In the data rows, zero lies at 4.5, halfway between 4 and 5.
Every row has a hidden score from 0 to 40. What is each row's score? 20 is about the middle. The score is a weighted sum of the row's numbers plus the product of two more (or one squared), each taken from its middle value.
[4. 4. 4. 2. 2. 3. 3. 3. 3. 3. 3. 3. 4. 5. 5. 5. 5. 5. 4. 4. 4. 4. 4.] >> 11
[4. 5. 5. 5. 5. 5. 4. 3. 4. 4. 4. 4. 5. 5. 5. 5. 5. 5. 4. 4. 4. 4. 4.] >> 23
[4. 4. 4. 4. 3. 3. 3. 3. 3. 3. 4. 4. 5. 5. 5. 5. 5. 6. 6. 4. 4. 4. 5.] >> 24
[3. 3. 2. 2. 2. 2. 2. 2. 3. 3. 3. 3. 4. 4. 4. 5. 4. 3. 3. 3. 3. 4. 4.] >> 27
[5. 6. 6. 6. 6. 6. 6. 6. 7. 6. 5. 5. 5. 6. 6. 6. 6. 7. 7. 7. 7. 7. 6.] >> 33
[5. 5. 5. 5. 5. 5. 4. 4. 4. 4. 4. 4. 4. 5. 5. 5. 5. 4. 4. 4. 4. 4. 4.] >> 21
[5. 5. 5. 5. 5. 5. 4. 4. 4. 4. 4. 4. 6. 6. 6. 6. 6. 6. 7. 7. 7. 7. 6.] >> 18
[5. 5. 5. 5. 5. 5. 4. 4. 4. 4. 4. 4. 5. 5. 5. 6. 6. 6. 6. 5. 4. 5. 5.] >> 24
[5. 6. 6. 6. 6. 6. 6. 7. 7. 7. 6. 5. 4. 4. 3. 2. 2. 2. 3. 3. 3. 3. 3.] >> 32
[4. 4. 4. 4. 3. 3. 3. 3. 3. 3. 3. 4. 4. 4. 4. 3. 3. 3. 3. 3. 3. 3. 4.] >> 21
[3. 3. 2. 2. 2. 2. 2. 3. 2. 3. 3. 3. 5. 5. 5. 5. 5. 5. 5. 4. 4. 4. 4.] >> 21
[4. 4. 3. 2. 2. 3. 3. 3. 3. 3. 3. 3. 3. 2. 2. 2. 2. 2. 2. 3. 3. 3. 3.] >> 17
[2. 1. 1. 1. 2. 2. 2. 2. 2. 3. 3. 3. 2. 1. 1. 1. 2. 2. 2. 2. 3. 3. 3.] >> 6
[4. 4. 4. 4. 3. 3. 3. 3. 3. 3. 3. 4. 4. 4. 4. 4. 3. 3. 3. 3. 3. 3. 4.] >> 21
[3. 2. 2. 2. 2. 2. 2. 2. 3. 3. 3. 3. 4. 4. 4. 3. 3. 3. 3. 3. 3. 3. 4.] >> 18
[6. 6. 6. 6. 7. 7. 7. 7. 7. 8. 8. 8. 6. 6. 6. 6. 6. 7. 7. 7. 7. 7. 6.] >> 20
[5. 6. 6. 6. 6. 6. 6. 6. 7. 6. 6. 5. 5. 5. 5. 5. 5. 5. 4. 4. 4. 4. 4.] >> 27
[4. 4. 4. 5. 5. 4. 3. 3. 3. 4. 4. 4. 4. 4. 3. 2. 2. 3. 3. 3. 3. 3. 3.] >> 22
[4. 4. 4. 3. 3. 3. 3. 3. 3. 3. 3. 3. 5. 5. 5. 5. 6. 6. 6. 5. 4. 4. 5.] >> 19
[5. 5. 5. 5. 5. 5. 4. 4. 4. 4. 4. 4. 5. 6. 6. 6. 6. 6. 6. 7. 6. 5. 5.] >> 14
[6. 6. 6. 6. 6. 7. 7. 7. 7. 7. 7. 7. 6. 6. 6. 6. 6. 7. 7. 7. 8. 8. 8.] >> 29
[5. 6. 6. 6. 6. 6. 6. 6. 7. 6. 5. 5. 5. 6. 6. 6. 6. 6. 7. 7. 7. 6. 5.] >> 26
[6. 6. 6. 6. 7. 7. 7. 7. 7. 8. 8. 8. 5. 5. 5. 6. 6. 6. 6. 6. 5. 5. 5.] >> 20
[5. 5. 5. 6. 6. 6. 6. 6. 4. 5. 5. 4. 5. 5. 6. 6. 6. 6. 6. 7. 6. 5. 5.] >> 12
[6. 6. 6. 6. 6. 6. 7. 7. 7. 7. 7. 6. 4. 4. 5. 5. 5. 4. 4. 4. 4. 4. 4.] >> 20
[4. 4. 4. 4. 3. 3. 3. 3. 3. 3. 3. 4. 3. 4. 3. 2. 2. 3. 3. 3. 3. 3. 3.] >> 18
[5. 5. 5. 5. 5. 6. 5. 5. 4. 4. 4. 5. 5. 5. 5. 5. 5. 5. 5. 4. 4. 4. 4.] >> 11
[4. 4. 4. 5. 5. 4. 3. 3. 3. 4. 3. 4. 6. 6. 6. 6. 6. 7. 7. 7. 7. 7. 6.] >> 14
[4. 4. 4. 4. 3. 3. 3. 3. 3. 3. 3. 4. 4. 3. 3. 2. 2. 2. 3. 3. 3. 3. 3.] >> 32
[4. 4. 4. 4. 4. 3. 3. 3. 3. 3. 4. 4. 3. 2. 1. 2. 2. 2. 2. 2. 3. 3. 3.] >> 19
[5. 5. 5. 5. 5. 5. 5. 4. 4. 4. 4. 4. 3. 3. 2. 2. 2. 2. 3. 3. 3. 3. 3.] >> 26
[2. 1. 1. 1. 2. 2. 2. 2. 2. 3. 3. 3. 4. 5. 4. 5. 4. 3. 3. 3. 4. 4. 4.] >> 5
[4. 4. 4. 4. 3. 3. 3. 3. 3. 3. 3. 4. 3. 3. 2. 2. 2. 2. 3. 3. 3. 3. 3.] >> 22
[5. 5. 5. 5. 5. 5. 5. 4. 4. 4. 4. 4. 5. 5. 5. 6. 6. 6. 6. 6. 5. 5. 5.] >> 15
[4. 4. 4. 3. 3. 3. 3. 3. 3. 3. 3. 3. 5. 5. 5. 5. 5. 4. 4. 4. 4. 4. 4.] >> 24
[3. 1. 1. 1. 2. 2. 2. 2. 3. 3. 3. 3. 3. 2. 2. 2. 2. 2. 2. 3. 3. 3. 3.] >> 10
[5. 5. 5. 5. 5. 5. 6. 4. 4. 4. 4. 4. 5. 5. 6. 6. 6. 6. 6. 6. 5. 5. 5.] >> 7
[5. 6. 6. 6. 6. 6. 6. 6. 6. 5. 5. 5. 6. 6. 6. 6. 6. 7. 7. 7. 7. 7. 6.] >> 19
[5. 6. 6. 6. 6. 6. 6. 6. 6. 7. 5. 5. 6. 6. 6. 6. 7. 7. 7. 7. 8. 8. 7.] >> 19
[4. 5. 5. 5. 5. 5. 4. 4. 4. 4. 4. 4. 5. 5. 5. 5. 5. 5. 4. 4. 4. 4. 4.] >> 19
[4. 4. 3. 2. 2. 3. 3. 3. 3. 3. 3. 3. 4. 4. 4. 4. 4. 3. 3. 3. 3. 4. 4.] >> 21
[5. 5. 6. 6. 6. 6. 6. 6. 6. 5. 5. 5. 5. 5. 5. 6. 6. 6. 6. 4. 5. 4. 5.] >> 18
[4. 5. 5. 5. 5. 5. 4. 4. 4. 4. 4. 4. 4. 5. 5. 5. 5. 4. 4. 4. 4. 4. 4.] >> 21
[4. 4. 4. 5. 5. 4. 3. 3. 3. 3. 4. 4. 4. 3. 2. 2. 2. 2. 3. 3. 3. 3. 3.] >> 27
[2. 1. 1. 1. 2. 2. 2. 2. 3. 2. 3. 3. 2. 1. 1. 1. 2. 2. 2. 2. 3. 3. 3.] >> 15
[5. 5. 5. 6. 6. 6. 6. 6. 5. 5. 5. 5. 4. 4. 4. 4. 4. 3. 3. 3. 3. 4. 4.] >> 27
[2. 1. 1. 1. 2. 2. 2. 2. 3. 2. 3. 3. 3. 1. 1. 1. 2. 2. 2. 2. 2. 3. 3.] >> 17
[4. 4. 4. 5. 4. 3. 3. 3. 3. 3. 4. 4. 3. 3. 2. 2. 2. 2. 3. 3. 3. 3. 3.] >> 21
[4. 4. 4. 4. 4. 3. 3. 3. 3. 3. 4. 4. 5. 5. 5. 5. 5. 4. 4. 4. 4. 4. 4.] >> 34
[4. 4. 4. 4. 4. 3. 3. 3. 3. 3. 4. 4. 5. 5. 5. 6. 6. 6. 6. 4. 4. 4. 5.] >> 25
[6. 6. 6. 6. 6. 6. 7. 7. 7. 7. 7. 7. 6. 6. 6. 7. 7. 7. 7. 7. 8. 8. 8.] >> 27
[5. 5. 6. 6. 6. 6. 6. 6. 6. 6. 5. 5. 5. 6. 6. 6. 6. 6. 7. 7. 7. 7. 6.] >> 28
[4. 4. 5. 5. 5. 4. 3. 3. 4. 3. 4. 4. 5. 6. 6. 6. 6. 6. 6. 6. 6. 5. 5.] >> 20
[4. 4. 4. 4. 3. 3. 3. 3. 3. 3. 3. 4. 3. 3. 2. 2. 2. 2. 2. 3. 3. 3. 3.] >> 19
[3. 4. 3. 2. 2. 2. 3. 3. 3. 3. 3. 3. 4. 4. 5. 5. 4. 3. 3. 3. 3. 4. 4.] >> 24
[4. 4. 4. 4. 3. 3. 3. 3. 3. 3. 3. 4. 3. 3. 2. 2. 2. 2. 2. 3. 3. 3. 3.] >> 19
[4. 5. 5. 5. 5. 4. 3. 3. 3. 4. 4. 4. 3. 3. 2. 2. 2. 2. 3. 3. 3. 3. 3.] >> 25
[4. 4. 4. 2. 2. 3. 3. 3. 3. 3. 3. 4. 4. 4. 4. 4. 3. 3. 3. 3. 3. 4. 4.] >> 28
[5. 6. 6. 6. 6. 6. 6. 7. 7. 7. 6. 6. 5. 6. 6. 6. 6. 6. 6. 6. 6. 5. 5.] >> 21
[3. 1. 1. 1. 2. 2. 2. 2. 3. 3. 3. 3. 4. 4. 4. 3. 3. 3. 3. 3. 3. 3. 4.] >> 12
[4. 5. 5. 5. 5. 4. 4. 3. 3. 4. 4. 4. 5. 5. 6. 6. 6. 6. 6. 6. 5. 5. 5.] >> 12
[5. 6. 6. 6. 6. 6. 6. 6. 6. 6. 5. 5. 4. 3. 2. 2. 2. 2. 3. 3. 3. 3. 3.] >> 29
[3. 2. 1. 1. 2. 2. 2. 2. 3. 3. 3. 3. 4. 4. 3. 2. 2. 2. 3. 3. 3. 3. 3.] >> 28
[5. 5. 6. 6. 6. 6. 6. 6. 6. 5. 5. 5. 5. 5. 5. 5. 5. 5. 4. 4. 4. 4. 4.] >> 15
[5. 6. 6. 6. 6. 6. 6. 6. 6. 6. 5. 5. 5. 6. 6. 6. 6. 6. 7. 7. 7. 7. 6.] >> 30
[4. 4. 5. 5. 5. 4. 3. 4. 4. 4. 4. 4. 4. 5. 5. 5. 5. 4. 4. 4. 4. 4. 4.] >> 19
[3. 2. 1. 2. 2. 2. 2. 3. 2. 3. 3. 3. 4. 4. 5. 4. 4. 3. 3. 3. 3. 4. 4.] >> 6
[4. 4. 4. 5. 4. 4. 3. 3. 3. 4. 4. 4. 5. 5. 5. 5. 6. 6. 6. 5. 4. 4. 5.] >> 15
[5. 5. 5. 6. 6. 6. 6. 6. 5. 5. 5. 5. 4. 5. 5. 4. 4. 3. 3. 3. 4. 4. 4.] >> 20
[5. 5. 5. 6. 6. 6. 6. 6. 5. 4. 5. 5. 5. 5. 5. 5. 5. 5. 4. 4. 4. 4. 4.] >> 9
[5. 6. 6. 6. 6. 6. 6. 7. 7. 7. 6. 5. 5. 5. 5. 6. 6. 6. 6. 5. 5. 4. 5.] >> 28
[5. 5. 5. 6. 6. 6. 6. 6. 5. 5. 5. 5. 5. 6. 6. 6. 6. 6. 7. 7. 7. 7. 6.] >> 27
[4. 4. 4. 4. 3. 3. 3. 3. 3. 3. 3. 4. 5. 5. 5. 5. 5. 6. 6. 4. 4. 4. 4.] >> 34
[5. 5. 5. 5. 5. 5. 5. 4. 4. 4. 4. 4. 5. 5. 5. 5. 5. 5. 5. 4. 4. 4. 4.] >> 13
[4. 4. 4. 4. 3. 3. 3. 3. 3. 3. 3. 4. 3. 3. 2. 2. 2. 2. 3. 3. 3. 3. 3.] >> 22
[6. 6. 6. 6. 7. 7. 7. 7. 7. 8. 8. 8. 5. 5. 6. 6. 6. 6. 6. 6. 5. 5. 5.] >> 17
[3. 2. 1. 1. 2. 2. 2. 3. 3. 3. 3. 3. 3. 1. 1. 1. 2. 2. 2. 2. 3. 3. 3.] >> 12
[5. 5. 5. 5. 5. 5. 5. 4. 4. 4. 4. 4. 5. 6. 6. 6. 6. 6. 7. 7. 7. 6. 5.] >> 8
[6. 6. 6. 7. 6. 7. 7. 7. 7. 7. 8. 7. 6. 6. 6. 6. 7. 7. 7. 7. 8. 8. 8.] >> 32
[3. 3. 2. 2. 2. 2. 2. 3. 3. 3. 3. 3. 3. 3. 2. 2. 2. 2. 3. 3. 3. 3. 3.] >> 23
[3. 2. 1. 2. 2. 2. 2. 2. 2. 3. 3. 3. 5. 5. 5. 5. 5. 5. 4. 4. 4. 4. 4.] >> 8
[4. 5. 5. 5. 5. 5. 4. 4. 4. 4. 4. 4. 5. 6. 6. 6. 6. 6. 7. 7. 7. 7. 6.] >> 21
[5. 6. 6. 6. 6. 6. 7. 7. 7. 7. 7. 6. 5. 6. 6. 6. 6. 6. 7. 7. 7. 7. 6.] >> 25
[5. 5. 5. 5. 6. 6. 6. 5. 5. 4. 4. 4. 3. 2. 2. 2. 2. 2. 2. 3. 3. 3. 3.] >> 33
[3. 3. 2. 2. 2. 2. 2. 3. 3. 3. 3. 3. 5. 5. 5. 6. 6. 6. 6. 5. 5. 5. 5.] >> 19
[6. 6. 6. 6. 6. 6. 6. 7. 7. 7. 7. 6. 6. 6. 6. 6. 7. 7. 7. 7. 8. 8. 7.] >> 20
[4. 4. 4. 3. 3. 3. 3. 3. 3. 3. 3. 4. 3. 2. 2. 2. 2. 2. 2. 2. 3. 3. 3.] >> 18
[4. 5. 5. 5. 5. 4. 4. 3. 4. 4. 4. 4. 5. 6. 6. 6. 6. 6. 6. 7. 7. 7. 6.] >> 18
[4. 4. 4. 3. 3. 3. 3. 3. 3. 3. 3. 4. 5. 5. 5. 5. 5. 5. 5. 4. 4. 4. 4.] >> 38
[5. 5. 6. 6. 6. 6. 6. 6. 6. 5. 5. 5. 5. 5. 5. 5. 5. 5. 4. 4. 4. 4. 4.] >> 15
[4. 4. 4. 4. 4. 3. 3. 3. 3. 3. 4. 4. 5. 5. 6. 6. 6. 6. 6. 6. 6. 5. 5.] >> 13
[4. 4. 4. 4. 4. 4. 3. 3. 3. 4. 4. 4. 6. 6. 6. 6. 6. 6. 7. 7. 7. 7. 6.] >> 17
[5. 6. 6. 6. 6. 6. 6. 7. 7. 7. 7. 6. 5. 5. 5. 5. 5. 5. 4. 4. 4. 4. 4.] >> 26
[5. 5. 5. 5. 5. 5. 5. 4. 4. 4. 4. 4. 5. 5. 5. 5. 5. 4. 4. 4. 4. 4. 4.] >> 14
[6. 6. 6. 6. 6. 7. 7. 7. 7. 7. 8. 7. 6. 6. 6. 7. 7. 7. 7. 7. 8. 8. 8.] >> 31
[3. 3. 2. 2. 2. 2. 2. 3. 3. 3. 3. 3. 4. 4. 4. 4. 3. 3. 3. 3. 3. 4. 4.] >> 25
[6. 6. 6. 6. 6. 7. 7. 7. 7. 7. 7. 7. 5. 6. 6. 6. 6. 6. 7. 7. 7. 6. 6.] >> 28
[4. 4. 4. 2. 2. 3. 3. 3. 3. 3. 3. 4. 5. 5. 5. 5. 5. 6. 5. 5. 4. 4. 4.] >> 35
[4. 4. 4. 5. 5. 3. 4. 3. 3. 4. 4. 4. 4. 4. 4. 4. 3. 3. 3. 3. 3. 4. 4.] >> 16
[3. 1. 1. 1. 2. 2. 2. 2. 3. 3. 3. 3. 4. 5. 5. 5. 5. 4. 4. 4. 4. 4. 4.] >> 9
[6. 6. 6. 6. 6. 6. 6. 7. 7. 7. 6. 6. 5. 6. 6. 6. 6. 6. 6. 6. 6. 5. 5.] >> 21
[4. 4. 4. 4. 4. 3. 3. 3. 3. 3. 4. 4. 4. 4. 4. 4. 3. 3. 3. 3. 3. 4. 4.] >> 27
[5. 5. 5. 5. 6. 6. 6. 5. 4. 4. 5. 5. 5. 5. 5. 5. 5. 5. 4. 4. 4. 4. 4.] >> 3
[6. 6. 6. 6. 6. 6. 7. 7. 7. 7. 7. 6. 5. 6. 6. 6. 6. 6. 6. 7. 6. 5. 5.] >> 18
[4. 4. 3. 2. 3. 3. 3. 3. 3. 3. 3. 3. 3. 2. 2. 2. 2. 2. 2. 3. 3. 3. 3.] >> 17
[3. 3. 2. 2. 2. 2. 2. 3. 3. 3. 3. 3. 4. 4. 5. 4. 4. 3. 3. 3. 3. 4. 4.] >> 22
[3. 3. 2. 2. 2. 2. 2. 3. 3. 3. 3. 3. 6. 6. 6. 6. 6. 6. 7. 7. 7. 7. 6.] >> 24
[5. 5. 5. 5. 5. 5. 5. 4. 4. 4. 4. 4. 4. 4. 4. 3. 3. 3. 3. 3. 3. 3. 4.] >> 19
[5. 5. 5. 5. 5. 5. 5. 5. 4. 4. 4. 4. 3. 3. 2. 2. 2. 2. 2. 3. 3. 3. 3.] >> 25
[4. 4. 4. 4. 3. 3. 3. 3. 3. 3. 4. 4. 4. 4. 5. 5. 5. 4. 4. 4. 4. 4. 4.] >> 13
[5. 6. 6. 6. 6. 6. 6. 6. 6. 6. 5. 5. 4. 4. 4. 4. 3. 3. 3. 3. 3. 3. 4.] >> 32
[5. 5. 6. 6. 6. 6. 6. 6. 6. 5. 5. 5. 5. 5. 5. 5. 5. 5. 4. 4. 4. 4. 4.] >> 15
[5. 5. 6. 6. 6. 6. 6. 6. 6. 5. 5. 5. 4. 4. 5. 5. 4. 3. 3. 3. 4. 4. 4.] >> 21
[5. 5. 6. 6. 6. 6. 6. 6. 7. 7. 6. 5. 4. 4. 4. 4. 3. 3. 3. 3. 3. 3. 4.] >> 34
[4. 4. 4. 3. 3. 3. 3. 3. 3. 3. 3. 3. 5. 4. 5. 5. 5. 4. 4. 4. 4. 4. 4.] >> 23
[3. 3. 3. 2. 2. 2. 3. 3. 3. 3. 3. 3. 5. 5. 5. 6. 6. 6. 6. 6. 5. 5. 5.] >> 13
[5. 5. 6. 6. 6. 6. 6. 6. 7. 6. 5. 5. 4. 5. 5. 5. 4. 4. 3. 3. 4. 4. 4.] >> 28
[5. 5. 6. 6. 6. 6. 6. 6. 6. 5. 5. 5. 5. 5. 5. 6. 6. 6. 6. 6. 5. 5. 5.] >> 22
[4. 5. 5. 5. 5. 5. 4. 4. 4. 4. 4. 4. 5. 5. 6. 6. 6. 6. 6. 6. 6. 5. 5.] >> 10
[4. 4. 5. 5. 5. 4. 3. 4. 4. 4. 4. 4. 4. 4. 5. 5. 4. 3. 3. 3. 4. 4. 4.] >> 18
[4. 4. 4. 4. 3. 3. 3. 3. 3. 3. 4. 4. 5. 6. 6. 6. 6. 6. 7. 7. 7. 5. 5.] >> 8
[3. 2. 1. 1. 2. 2. 2. 2. 3. 3. 3. 3. 4. 4. 4. 3. 3. 3. 3. 3. 3. 3. 3.] >> 22
[5. 6. 6. 6. 6. 6. 6. 6. 7. 7. 5. 5. 6. 6. 6. 6. 6. 7. 7. 7. 7. 7. 6.] >> 24
[3. 1. 1. 1. 2. 2. 2. 2. 3. 3. 3. 3. 3. 1. 1. 1. 2. 2. 2. 2. 3. 3. 3.] >> 8
[6. 6. 6. 6. 6. 6. 7. 7. 7. 7. 7. 6. 5. 5. 6. 6. 6. 6. 6. 6. 5. 5. 5.] >> 18
[3. 3. 2. 2. 2. 2. 3. 3. 3. 3. 3. 3. 5. 5. 5. 5. 5. 4. 3. 4. 4. 4. 4.] >> 15
[5. 5. 5. 5. 5. 5. 4. 4. 4. 4. 4. 4. 3. 2. 2. 2. 2. 2. 2. 2. 3. 3. 3.] >> 20
[4. 4. 5. 5. 5. 4. 3. 3. 4. 4. 4. 4. 5. 6. 6. 6. 6. 7. 7. 7. 7. 7. 6.] >> 16
[4. 4. 4. 2. 2. 3. 3. 3. 3. 3. 3. 3. 3. 2. 2. 2. 2. 2. 2. 2. 3. 3. 3.] >> 14
[5. 6. 6. 6. 6. 6. 6. 7. 6. 6. 5. 5. 5. 5. 6. 6. 6. 6. 6. 6. 5. 5. 5.] >> 20
[3. 3. 2. 2. 2. 2. 2. 3. 3. 3. 3. 3. 5. 5. 5. 5. 5. 5. 4. 4. 4. 4. 4.] >> 26
[4. 5. 5. 5. 5. 4. 4. 4. 4. 4. 4. 4. 4. 4. 4. 4. 4. 3. 3. 3. 3. 4. 4.] >> 26
[5. 5. 5. 6. 6. 6. 6. 6. 5. 5. 5. 5. 6. 6. 6. 6. 6. 7. 7. 7. 7. 7. 7.] >> 19
[5. 5. 5. 6. 6. 6. 6. 6. 5. 4. 5. 5. 5. 5. 5. 6. 6. 6. 6. 6. 5. 5. 5.] >> 20
[6. 6. 6. 6. 6. 7. 7. 7. 7. 7. 8. 7. 5. 5. 6. 6. 6. 6. 6. 7. 6. 5. 5.] >> 13
[5. 5. 5. 5. 5. 5. 5. 4. 4. 4. 4. 4. 4. 4. 5. 4. 4. 3. 3. 3. 4. 4. 4.] >> 12
[2. 1. 1. 1. 2. 2. 2. 2. 3. 3. 3. 3. 3. 1. 1. 1. 2. 2. 2. 2. 2. 3. 3.] >> 15
[5. 5. 5. 5. 5. 5. 4. 4. 4. 4. 4. 4. 4. 4. 5. 5. 4. 3. 3. 3. 3. 4. 4.] >> 23
[5. 5. 5. 5. 5. 5. 5. 4. 4. 4. 4. 4. 5. 5. 5. 5. 6. 6. 6. 5. 4. 4. 5.] >> 16
[3. 3. 2. 2. 2. 2. 3. 3. 3. 3. 3. 3. 4. 4. 4. 3. 3. 3. 3. 3. 3. 3. 4.] >> 15
